128 stands for zero in the data rows.
Here is a table of points, one per row:
[115 105  98 178 102 181 141 185 158  98 137 125  67 164 143 178  55 131 118  75 183 100 102 138 158 144  92  95 176 133 108 166 120 136]
[ 84 189  71  98 150 144  97 157 128  61  98 114 148 114 164 106 162 113  87  76 141 185 183 108  88 162 100 100 114  98 109  96 103 131]
[205 177 181 135 103 156 111 136 170 166 174 106 184  84 110 125 112 163 162 139 190 134 124 149  92  73  59  97 120 155  92 182 153 154]
[132 163 123 123 146  76 120 110 157 140 160  98 126 150 123 140 150 142 106 125 127 171  86 123 107 151 120 113 126 154 199  91  75 121]
[152 130  96 148 164 144 155 162 111 158 136 106 152 139 159  68  78  96  77 136 154 130 127 170 129  88 164 151 106 174  88 134 128 115]
[168 119 163 130 151 161 167 151 118  84 151 158 174  90 126 137 105  85 138 158 103 165 116 169 137  94 168 115  98 131 175 177 105 135]
[161 134 205  36 128 166 112 121 102 139 104 100  90 115  86 133  53 132 133 153 168 112 143 144 106 179 114 173 201 113 131  91  94 111]
[154 118  94 177  44 156 115 103 127 175 138 174 102 123 165 148 115 153 138 127 113 166 115  92  84 165 166 148 192  89  69 139 109  80]
[131 120 200 136 143 120 216 159  86 124  93 110  92 131 152 105 139 133 159 143 113 120 138 106 141 128 111 164 162 108 150 116 149 161]
[ 98 111  76  57  81 132 167 106 122 125 178 119 101  89 131 110 133 116 126 121 163 182 164 115  87 122 129  79 114 111 162 119 128 148]
[123 118  71 200 105  67 167  64 131 104 125 149 170 182 172 102 174 150 121 134 134 158 146 135 154  80 125 148 205 119  76 105 102  72]
[160 163 138 149 111 169 117 139 117 123 119  87 144 162 116 138 123 126 149 171  61 111  79 191 107 128 126 107 126 159 125 133 113 187]
[140  87 116 120 178 122 154  75 150 110 161 133 105 104 130 131 122 130 114 119 132 186 160 122 146 102 181 166 186 118 124 143 150 104]
[111 171  83 117 104 162 123 134 118  98 100 134 141 127 154 164 169 120 150 191 120 114  90 251 150  89 184 123  85 136 147 154 138  87]
[183 160  64  99 139 142 118  97 215 114 139 138 123 145 155 112 151 147 112 208 136 102 141  74 138 107 119 162  87 125 152 108 129 145]
[ 65 151  92 141 120  95 128  96 104 110 139 116 137 160  83 104  83  92 147 153  96 175  84 104 146 147  55 159 149  75 107 169 122  70]
[131  84  64 148 164 159 164  80 156 134 146 131 100 121 151 153 179  92 177 122 142 122 150 143 115 132 111 136 119  60 129 131 134 147]
[126 167 201  92 100  87 138 128 124 113 124  97 167 129 153 133  67 121 156 132 193 123 105 155 176  83 141 146 155  61 118  91 162 141]
[125 135  99 141 147 194 106  98  89 127 101  78 153  92 132 150 170 190  95 182 148 116 116  96 166 160 123 142 103 131  95 155 154 141]
[ 90 118 171 135 131 154 125 157 202 145 151 173 129 183  74  98 162 131 113 113 197 128  72 128 156 161 106  65 154  84 114 117 143 131]
[109 125 130  77 134 153 180 127 146 155  59 127 165 129 152 136 150 158 106 106  98 141 120 178 164 116  41 148 175  88 128 149  74 163]
[148 164 168 135 143 127 122 162 144 148  63 172  86 150 138  87 109 142 101 136 123 122  80 163 128  95 129 155 162  79 167 164 144 148]
[ 99 113 104 105 119 149 105 157 135 134 110 107 131 154 177  85 141  79 147  86 142 173  94  67 116 139  99 133 108 186 114  95 132 118]
[ 61 108  46  82 118  93 147 164 102 129 127 110 148 165 125 142 111 144 129 149 108 153 155  79 170 150 154 124 116 142 107 140 128 178]
[ 89 164 109  78 140  94 112 111 113 134 124 165 112 177 129 162 141 157 141 170 137 108 133 103  70 121 117  53 141 156 178 139 127 143]
[113  98 113  99  57 149 141 128 177 104 132 128 130 158 114 153 171  98  88 157 127 142 182 110 145 104  72 122 132 163 114 132 126 116]
[162 159 150  91 115  85 121 142 155 133 117 117  89 124 196 178 116 137  93 100  73  99 130  72 107 103 143 129  92 151  79 118  57 141]
[151  81 173  93  98 145  90 110 135 147  58 189 129  71 125 119 115 122 163 175 139 144 117 131 130  57 157 143 153  58 200 104 123 152]
[139 160  82 131  85  87 176  87  99 159 137 178  80 163 112  80 123 119 113 157 164 129 198 143 146 192  91 153 115 195 147 135 118 144]
[ 92  58 128 119 136 120 137 145 132 125 129 116  85 177 153 128 181 160 181 128  95 134 141 102 148  94 130 129 132 117  67  98 149  98]
[146 110 129 163 130 130  97 208  63  58 164 157 135  82 121 114 194 142  96 220 141  75 108 115  88 115 104 179 183 151  91  72 112 151]
[ 96 145 145 102 116 208 168 134 108 151 115 142 197 145 130  71 102 161 151 107  57  67  96 132  80 170 191  97  95 162 142 155 162  72]
[159 141 108 125 143 130 135 145  70 136 134 153 144  82  74 101 117 134 150 114 153 101  90 112 135  76 116 162  61  70  90 187 152 142]
[159 192 147 162 112  97 123 155 166 138 109  68 108 112 122 165 163 106 131  86 128 146 104 123  85 129 158 208 129 151 204 115 188 137]
[169 112 200 142 100 112  60 127  51 121 145 130 127  81 169  90 146 179 124 106 157 115 114 164 153 193 122  92  77 139 111 165 111 113]
[119 102 134 116 146 145  77 104  83 189 150 116 153  97  90 134 145 129 174 103 162 115 109 148 167  96  98 168 103 185 143 161 151 111]
[137 148 151 119 132 121  89  88 143 102 125 158  95 143 161 135 113 123 104  84 161 125 151 133 108 130 157 117 131 183 160 181 123 155]
[216  90  67 132 154 155 159 167  48 148 158 115 139 190 115 107 140 149 140 147 103 165 161 169 124 143 179 138  69 110  99  84  83 111]
[ 90 119  85 182 163 158 161 146 151 153 136 122  97 107 172 126 134 172 151  91 144  84 166 147 132 156  96 126 170 142 139 171  91 128]
[113 121 187 167 149 198 103 108 143 144  94 100 119 132 130 116 106 116  80 216 103 129 135 160 156 126 179  68  91 169 112 104 137 197]
[174 171 109 106 118 133 111 108 129 121 131 158 141 139  89 165 162  65 115 108  96 142 166  64 167 144 129 121 152 143 117 141 114 131]
[110  88 153 119 154 140 127 109  95 115 111 102 179 100 111 118 160 156 135 115 151  91 163 120 106  90 133 126  80 167  81 155 135 141]
[129 164  69 114 137  80 122 130 100 151 122 167 149 130 151 177  91 145 125  96 158 117 157 104 135 135 173  90 100  71 171  81 121 156]
[126 145 111 104 151 158 177 129  97 123 166  97 148  80 112  87  82 118  86 163 104 141 120 161 110  98 182 120 149 149  99 125 152 101]
[ 77 184 130 156 128 199 104 120  44 182 171 157 133 170 134 136 137  94  94 109  57 136 150 167 145 125  46 133 114 133  31  33 113  99]
[167 142  76 153 153  96 141 132 146  69 149 206  98 114 170 115  91 108 153 170  93 171 139 112 124 107  69 123 103 134 203  88 190 129]
[ 96 104 140 123 111 101  75 108 125 104 131  87  65 117 102 102 129  83 164 124 130 104 139 135 161 113 131  63 172 105 126 130 145 107]
[174  87 112  89 118 153 121 154 118 164 158 108 179 109 106 129 137 121  78 166  70 101 143 212 157 158 127  78 164 133 159  90 163  91]
[164 126 148  93  89  66 142 146 176 167 125 107 136  99 116  96 145  96 110 121 144 139 102 104 110 125 132 100 115 156 137 116 100 147]
[114 123 123 194 125 166 108 105  43 102 130 123 201 186 102 114 129 101 107  96 111 151 173 156  70  58 137 138 126 120 208 117  74 132]
[109 155 182 118 119 118 112 204 179  75 117 170 153 131 120 131 125 129  91 136 153 159 179  84 143 165 176 165 118 150 101 149 149 142]
[131 131  55 134 113 164 158 114 120 113  63 145  67 129  80 162 148 142 184  92 137 147 134  83 148 106 146 132 106 238 140  62  90  90]
[ 87 151 131 121 140 110 101 144 146 177 161 126  86 121  77 107 102 164  89  74 118 131 106  86 164 120 192 117 113 122 148 108 111 197]
[134  97 141 139 150 136 153  81 158 104 128 173 129 102 162 147 116 129 186  96 102 128 113 133 158 228 129 167 128 156  80 104 119 127]
[138  88 141  97 139 128  89 113 196  80 115  91 104 144 107 105  92 141 171 161 140  98 118 129  88 145 147 151  95  90 134 163  93  94]
[156 141 189 106 120 120 169 114  77 112  81  80 115 164 165 114 115 123 102  93 166 103 140 104 173 122 109 113 138  58 163 118 160 116]
[ 74  79 147 170 126 104 119 117 175 170  75 118 149 210 102 150  75 109  98 125 131 112 155 123  86 164 113 118 120 111  76 127 139 102]
[ 57 121 126 121 167  65 116 107 124 136 127 150 112 119 103 140 146  84 150 113 153 127 112 172 124 154 151 164 149 103 107 144 122 106]
[138 113 144 175 160 138 164 100 103 100  99 149 111  75 100 141 180 176  53 112 108 160 130 123 119 115  77  92  70 160 102 125 141  54]
[120 142 115 155 144 136 179 149  40 142 131 140 173 104 120 171 173 105  87 151 158 114  81  64 119 131 125 100 133 138  84 123 114  84]
[137 125 173 157 132 117 160  93 186  74 125 117 148 124 103 101 141 124 178  67 128  94  96 137 113 153 187 148 157 114 127  94 137 169]
[201  81 131 151  91  87  62 109  69 128 116 111 184  71  84 151 149 118 103  89  90  91  93 136 141 113 132 130 164 123 153 162 183 198]
[ 76 133 207  92  97 105 112 120 170 155 233 118 100 154 156 155 143 150  90 124  81 110 111 114 152 118 147 164  86 111 211 172 136 149]
[186 143 169 152 143 130 115 105 187 126 169 104 107 144 135 123 122 118 176 164 136  91 154  95 127 140 153 111 166 103 123 136 167 112]
[ 57 113  73 141 100  79 142 157 133 111 136 145 161 106 140 155  50 187 114 136 122 130 140 131 116 152 103 147 107 160 161  60 116 141]
[118 137 100  96 130  80 143 102 130 122 136 179  75 129 145 106 110 150 156 104  63  98 122 130  94 117 101 105 111 176 103 122 143 171]
[104 143 135 201 137 108  88 154 147 198 100 111 126 125 163 135 127 102 186 149 123 152 166 113 157 156 117 105 176 150 125 165  96  93]
[148  91 170 124 161 114 122 118  66 125 142 102 164 137 137 185 116 102 100 154 172 138  54 121  80 143 101 136 111 143 106 140 168 171]
[152 155 176 168 112  79 142 155 164 115 112  90  81  87  72 157 127 129 167 123 134 139 146 162  79 154 178 124 112  14 144 175 174 153]
[123 117 119  75 149 123  82 184 162 156 119 145 107 145 136 140 131 121  99  28 146 121 151 152 115 133 115 164 108 168 106 138 154 104]
[ 87  96 152 162 113 130 129 139 192 126 148 117 125  66 127  97 108  69 145  97 148  62 103 124 145 140 138 142  92  65 186 138 103 101]
[129 102 104 131 184 111  85 120 168 115 130 106 133 144 102 141 138 167 186 147  60 151 140 103 158  93  94  98 170 122 141 126  96  73]
These points spread out most along one direction. Take the direction at right angles to it along which they spread out most. Then take the direction at right angles to both along which they spread out most. Go by this last direction. How far along it is each point below, from 0 to 99? 50 is the average, and the first point above lies past it. One standard deviation of the points above along it is 16.
[ 84 189  71  98 150 144  97 157 128  61  98 114 148 114 164 106 162 113  87  76 141 185 183 108  88 162 100 100 114  98 109  96 103 131] ~ 38
[ 57 121 126 121 167  65 116 107 124 136 127 150 112 119 103 140 146  84 150 113 153 127 112 172 124 154 151 164 149 103 107 144 122 106] ~ 70
[151  81 173  93  98 145  90 110 135 147  58 189 129  71 125 119 115 122 163 175 139 144 117 131 130  57 157 143 153  58 200 104 123 152] ~ 46
[ 89 164 109  78 140  94 112 111 113 134 124 165 112 177 129 162 141 157 141 170 137 108 133 103  70 121 117  53 141 156 178 139 127 143] ~ 25
[113 121 187 167 149 198 103 108 143 144  94 100 119 132 130 116 106 116  80 216 103 129 135 160 156 126 179  68  91 169 112 104 137 197] ~ 41
[183 160  64  99 139 142 118  97 215 114 139 138 123 145 155 112 151 147 112 208 136 102 141  74 138 107 119 162  87 125 152 108 129 145] ~ 21
[123 117 119  75 149 123  82 184 162 156 119 145 107 145 136 140 131 121  99  28 146 121 151 152 115 133 115 164 108 168 106 138 154 104] ~ 43
[164 126 148  93  89  66 142 146 176 167 125 107 136  99 116  96 145  96 110 121 144 139 102 104 110 125 132 100 115 156 137 116 100 147] ~ 30
[ 77 184 130 156 128 199 104 120  44 182 171 157 133 170 134 136 137  94  94 109  57 136 150 167 145 125  46 133 114 133  31  33 113  99] ~ 73
[ 90 119  85 182 163 158 161 146 151 153 136 122  97 107 172 126 134 172 151  91 144  84 166 147 132 156  96 126 170 142 139 171  91 128] ~ 67
[ 90 118 171 135 131 154 125 157 202 145 151 173 129 183  74  98 162 131 113 113 197 128  72 128 156 161 106  65 154  84 114 117 143 131] ~ 74
[132 163 123 123 146  76 120 110 157 140 160  98 126 150 123 140 150 142 106 125 127 171  86 123 107 151 120 113 126 154 199  91  75 121] ~ 27
